(in the rows, 128 means zero)
A single turn carries every row of the set below to another of its rows. Some are shown first; where does it send the rows asked next?
j806: [112 105 129  91 115 163 136 126 141 155 139 132 148 132 115 131 107 102
  98 107 139 179 157  81 116 114 124 133 135 133 161]
j863: [105 102 166 122 121 144 142 123 117 169 119  87  97 136 139 155 145 115
 126 157 127 172 152 116 115  95 145 150 132 126 155]
j704: [131  91 149  91 130 158 138 106 152 156 134 161 128 144 143 148 128 107
 119 105 125 172 156  76 112 122 165 157  94  95 176]
j379: [133 112 131 158 138 153 124 179 161 136 124 102 137 149  99 177 145 144
 128  96 132 151 141 122 103 122 137 124 125 151 147]
j230: [106  88 118 112 104 178 121 139 152 145 130 146 134 155 100 149 128 120
 130 114 122 164 141  63 110 107 149 173 114 123 165]
j444: [127 115 168 101 126 142 111  84 194 139 100 138 135 139 104 159 139 106
 116 116 124 162 149 156 110 131 142 137 115  97 145]
j732: [121 114 144  68 137 154 137 120 143 143 130 140 112 146 139 138 131 107
 117  79 135 178 140  89 107 115 163 126 120  93 170]
j320: [119 108 121 137 127 147 108  99 177 148 111  92 150 164 110 147 144 129
 157 135 133 165 144 143  85 144 125 139 125  91 139]
j603: [112 128 135 122 144 175 121 121 144 140 104 117 136 141 127 160 141 121
 168 122 124 128 145 109  66 158 149 119 120 136 109]
j295: [150 108 127 131 154 143  93 138 155 142 121  96 116 125 109 165 169 144
 152 145 129 189 136 146  92 116 153 148 104 103 165]
j954: [115 109 138  82 164 150 123 138 115 136 145 112 147 105 116 138 129 112
 100 117 135 157 150  72 110  99 158 119 120 119 143]
j461: [ 85 114 158 110 121 166 138 117 128 127  93  73 111 144 117 132 147 122
 133 125 129 146 146 112 121 127 153 123 112 126 115]
j214: [159 136 137 146 160 143  98 113 166 158 146  99 126 120 121 168 119 123
 145 119 145 185 159 131 103 141 151 116  95 123 125]
j38: [133  71 139 148 135 151 138 140 149 154 127 100 178 134 120 167 150 136
 120 145 124 147 164 134 113 118 129 151 130 136 164]
j274: [116 110 146 158 116 175 139 129 135  99 104 104 125 123 100 175 131 139
 111 114 143 149 131  91 130 137 158 134  98 127 118]
j166: [123 108 156 177 123 151 142 122 147 152 129 119 115 118 132 198 124 125
 106 136 136 169 151  91 128 108 136 156 119 129 148]
j600: [ 96 104 129 110 160 162 106 139 151 138 136 125 137 132 110 156 145 122
 135 112 113 135 149  51 106  95 169 151 100 111 134]
j968: [137  88 151 123 137 152 151 121 132 159 144  86 158 156 132 144 123 114
 172 152 134 142 147 113 115 125 157 118 127 139 140]
j997: [163  96 123 131 116 156 108  98 125 134 136  99 151 138  99 146 118 138
 135 138 157 179 137 144 111 161 161 132 108 106 136]
j347: [126 106 120  95 142 150 106 124 100 158 110 118 140 124 141 155 165 136
 124 149 122 160 145 156 116 114 167 142 127 136 141]
j770: [128  92 147 112 148 155 131 117 146 135 132 155 144 149 123 162 143 111
  95  94 128 146 150  68  81 129 167 164  93  88 152]
j491: [160 100 119 135 118 180 125 107 137 130 102 148 137 106 100 166 145 171
 144 126 135 156 147 112 126 136 162 147 119 139 154]
j156: [155 109 177 106 124 143 105 120 156 137 117 141  95 143  85 172 144 115
 132 124 130 169 125 142  78 126 175 151 113 100 159]
j914: [138 104 129 122 138 162 117 143 142 140 134  92 121 143 113 144 139 143
 164 106 132 149 145 120 158 127 174 109 113 154 134]
j440: [152 104 170 100 129 139 116 101 139 115 126 136 134 133 102 176 126 103
 120 135 144 161 108 144  94 138 175 127 119  84 144]
j403: [136 114 171 116 148 140  87  83 178 149 132 140 110 125 114 181 130 107
 130 109 124 147 151 137 120 139 170 137 115  95 127]
j925: [142 151 130 143 134 136 143 112 152 174 119 138 142 146 133 179 121 129
 135 126 141 170 143 116  87 101 135 122 144 142 141]
j966: [115 107 136  84 157 154 120 122 140 124 124 135 130 139 121 148 154 120
  85  66 133 153 147  90 101 123 166 140 116  87 149]

j600 goes to j954
j491 goes to j603
j156 goes to j403
Where do these go?
j966 goes to j732
j379 goes to j914
j166 goes to j274
j214 goes to j997

A single turn carries every row of the set below to another of its rows. Some are shown first; where does it send the rows asked next?
j267: [168 128 136 140  83 119 130 122 129 146 134 153 136 129 113 146 153 116]
j210: [130 111 133 172 122 119 136 126 141 148 104 155 131 156 151 133 138  87]
j303: [147 136 133 132 119 123 171 132 156 122 129 133 104 119 108 100 126  89]
j137: [166 111 132 127 116 143 147 120 140 138 106 118 129 104 163 125 133  85]
j620: [ 98 103 128 135 145 132 126 151 119 117 132  89 130 159 130 136 139 112]
j924: [102 140 135 135  94 140 131 133 157 119 136 158 146 144 114 118 108 144]
j898: [143 132 151 126  89 135 130 150 125 131 122  84 113 135 100 129 125 136]
j973: [114 110 160 142 133 140 120 138 156 117 113 111 120 125 170 126 112  97]
j265: [112  95 125 153 117 133 151 116 150 132 167  98 127 137 165 122 122 105]
j911: [172 128 144 146  89 126 134 123 124 136 129 152 129 131 110 149 156 116]
j981: [112 135 115 146 114 144 161 122 159 146 132 129 129  87 140 104  99 114]
j615: [115 110 133 109 138 165 128 140 145 125 157 103 147 106 121 133 131 115]
j64: [111 145 126 133 147 156 146 178 151 141 133 141 124 136 140 131 131 117]
j659: [122 105 120 156 101 132 129 112 115 138 106  84 159 124 138 133 118 143]
j880: [124 138 115 137  89 113 140 120 142 161 124 127 149 102  89 118 138 110]
j987: [144 133 125 153 115 130 136 148  99 149 137 108  99 118 137 154 158 113]
j185: [ 95 130 137 138  85 146 140 125 123 117 116 145 135 154 101 111 135 140]
j778: [115 106 138 168 141 114 128 135 134 156 131 158 128 147 158 128 114 113]
j343: [127 120 135 159 142 140 129 132 102  99 124 153 119 137 111 147 141 126]
j712: [108 130 120 158 117 149 166 120 155 142 138 125 128  99 147  98  99 120]
j112: [128 127 135 152 135 140 137 133  99  97 117 157 128 129 111 148 142 124]
j669: [113  97 135 150 122 136 143 111 146 131 166 100 117 147 164 122 121 107]
j107: [125 132 108 144  91 114 141 129 151 168 126 121 149 102  93 115 136 112]
j629: [ 96 104 131 141 144 132 121 146 120 111 118  96 130 157 119 141 140 109]
j334: [158 143 126 157  85 151 154 136 149 163 120  99 142 130 119 112 113 116]
j694: [130 131 122 106 115 137 136 158 117 131 104 151 130 146 126 147 148 141]
j438: [136 114 105 161  94 128 131 104 150 130 112  96 171 119 136 148 121 115]

j137 goes to j64
j343 goes to j880
j694 goes to j334
Where do these go?
j981 goes to j620
j112 goes to j107
j987 goes to j303
j438 goes to j778
j267 goes to j712
j659 goes to j210

A single turn carries every row of the set below to another of its rows. Some are shown first; where does it send the rows asked next?
j845: [147 135 160 171 149 109 160 120 158 125 147 147 143 171 103 118 168 143
 162 124  81 117  96  72 151]
j517: [134 110 151 161 145 149 185 125 118 109 149 101 152 151  96 109 166 139
 148 113 109 150 132 128 157]
j754: [133  90 130 119 155  80 136 117 134 111 130 131 172 117 102 128 123 115
 135 125 128 124  99 103 111]
j614: [156 123 147 119 119 137 133 166 153 124 151 139 138 126 132 134 165 143
 158 123  92  98 113  99 102]
j963: [126  82 125 118 156  91 128 119 138 115 135 127 153 116 102 134 117 121
 135 122 133 129 106 113 107]
j583: [141  83 140 136 153 133 155 120 136 123 158  91 129 123 133 147 151 130
 161 132  84 153  80 122 129]
j923: [129  86 137 103 149  81 145 128 136 110 122 125 165 112 104 132 133 123
 133 127 130 118  94 114 111]
j46: [148 131 113 115 114 114 158 123 123 111 128 140 136 150  86  96 133 155
 122 116 147 136  95 122 155]
j773: [134 153 138 163 133  94 153 140 138 121 120 155 127 179 107 141 137 144
 131 108  93  94  92 136 146]
j312: [139  83 139 136 148 135 157 110 131 136 149  88 131 128 123 148 156 133
 159 123  99 152  67 124 116]
j435: [145 113 158 155 146 152 191 130 117 106 151 115 141 158  90 107 168 133
 144 109 107 144 121 133 161]
j5: [156 116 152 138 142 134 135 164 158 139 148 135 129 124 137 127 167 153
 153 133  84  98 104  91 116]
j3: [145  86 151 136 156 137 167 115 138 136 144  96 133 121 114 146 157 122
 157 126  90 148  60 121 122]
j244: [123 135 105 129 122 118 150 122 121 117 131 140 144 142  93 100 127 156
 127  96 146 129  98 129 157]
j125: [126 150 139 167 122 107 181 142 146 113 125 157 142 171 114 151 134 133
 136 110  87 102  90 132 142]
j97: [148 108 151 162 142 143 186 127 111 123 151 110 147 163  94 103 166 128
 155 108 108 150 132 126 155]
j356: [123 156 130 160 119 104 170 130 144 121 115 156 129 178  95 143 147 143
 132 112  95 101  92 132 138]
j236: [178 122 130 150 119 107 143 160 132 146 129 141 136 162  79 143 119 119
 135 100 103 114 112 106  99]
j123: [142  91 142 137 153 135 158 116 129 129 152 100 132 126 134 151 153 122
 159 124  86 143  62 134 121]
j506: [142 136 106 128 119 123 155 115 123 111 135 131 146 144  93  99 123 162
 120 113 143 140  92 120 158]
j45: [139 113 145 159 140 136 186 126 113 117 154 103 151 158  97 105 161 142
 157 100 101 151 121 119 173]
j480: [142 126 161 155 137 115 176 120 152 123 155 145 148 174 103 121 180 143
 167 118  82 114  99  69 138]
j788: [127  85 134 112 154  84 139 121 126 104 136 122 169 122 107 133 123 128
 129 115 133 121 101 115 110]
j392: [172 114 138 145 137  95 129 160 136 160 122 135 129 155  91 136 123 130
 136 114 104 100 119 110 102]
j768: [167 113 148 121 135 138 145 161 152 134 160 132 135 126 132 135 155 150
 150 130  78  98  97  90 105]
j119: [168 121 132 140 131 103 142 156 141 146 121 136 139 150  78 144 112 124
 126 120  99 101 123 113  97]
j541: [137 140 103 126 113 124 154 126 123 114 128 144 142 139 104  94 135 157
 124 117 144 132  98 125 157]
j454: [144 132 159 154 126 112 167 114 170 131 148 144 152 164 105 125 161 134
 177 132  86 123  97  67 136]

j583 goes to j963
j517 goes to j312
Where do these go?
j123 goes to j754
j614 goes to j236
j46 goes to j435
j356 goes to j480
j392 goes to j773

A single turn carries every row of the set below to another of its rows. Some are shown first; where does it send the rows asked next?
j677: [133 153 146 157 120 126 139 106 137 123 155 137 106 125 154 160]
j598: [130 103 127 125 130 104 118 123 126 125 139 163 125 156 107 144]
j563: [155 119 143 114 104 124 141 152 120 123 117 120 126 120  82 128]
j784: [144 110 125 128 123  95 134 124 133 136 144 171 136 145 126 136]
j635: [129 148 150 160 126 127 129 112 135 128 167 122 119 124 161 151]
j910: [140 146 137 119 112 118 109 127 126 139 120 115 100  67 126 113]
j276: [124 112 147 129 134  92 137 119 143 145 131 107 157 128 134 116]
j94: [140 112 127 126 105 123 123 151 101 126 102 103 140 122 103 127]
j422: [123 106 150 114 134  97 131 143 138 142 123 117 162 109 130 109]
j708: [ 98 133 147 127 145 154 118 129 104 106 111 152  96 122 118 140]
j31: [136 125 140 110 128 157 100 179 115 122 133 141 102 106 143 133]
j62: [132 134 155 113 123  92 153 135 152 146 128 104 129 142 136 127]
j658: [136 148 131 131 131 120 151 151 124 137 120 130 136  74 166 141]
j668: [157 118 146 123 114 142 144 161 116 126 121 138 122 144  92 127]
j939: [138 125 105 130 126  91 124 141 126 137 123 138 121 160 150 149]
j475: [135 150 144 116 102 112 111 129 116 140 123 120 106  68 129 112]
j847: [134 151 141 158 152 124 134 146 126 134 141 163  97 136 153 111]
j795: [132 111 146 115 125 160  98 166 109 125 136 153 116  99 140 123]
j476: [124 148 145 113 109 112 100 129 122 142 123 106 109  73 142 125]
j198: [104 152 150 127 140 149 116 139  99 102 116 134  90 127 114 133]
j779: [135 139 154 111 111 120 110 118 138 144 130 123 104  69 127 119]
j41: [ 95 141 150 123 145 144 117 137  99 100 120 152 102 121 115 144]
j351: [143 139 138 130 131 129 159 140 136 141 123 144 134  70 155 135]
j979: [103 135 155 132 141 154 115 124  96 105 121 148 106 117 108 122]
j647: [123 146 138 163 150 118 125 144 108 133 140 162 115 133 161 107]
j977: [121 143 142 166 117 120 128 101 118 124 153 135 127 120 162 154]
j490: [123 119 118 122 121 100 116 137 116 128 119 141 112 171 129 154]
j306: [138 113 125 138 124 131 119 166  93 122 113 115 145 138 108 128]
j714: [127 144 155 159 116 131 133 106 129 135 160 128 121 127 166 147]
j550: [134 126 151 100 127 103 148 156 156 147 110 107 124 127 137 123]

j306 goes to j422
j795 goes to j351
j779 goes to j677
Where do these go?
j276 goes to j598
j910 goes to j635

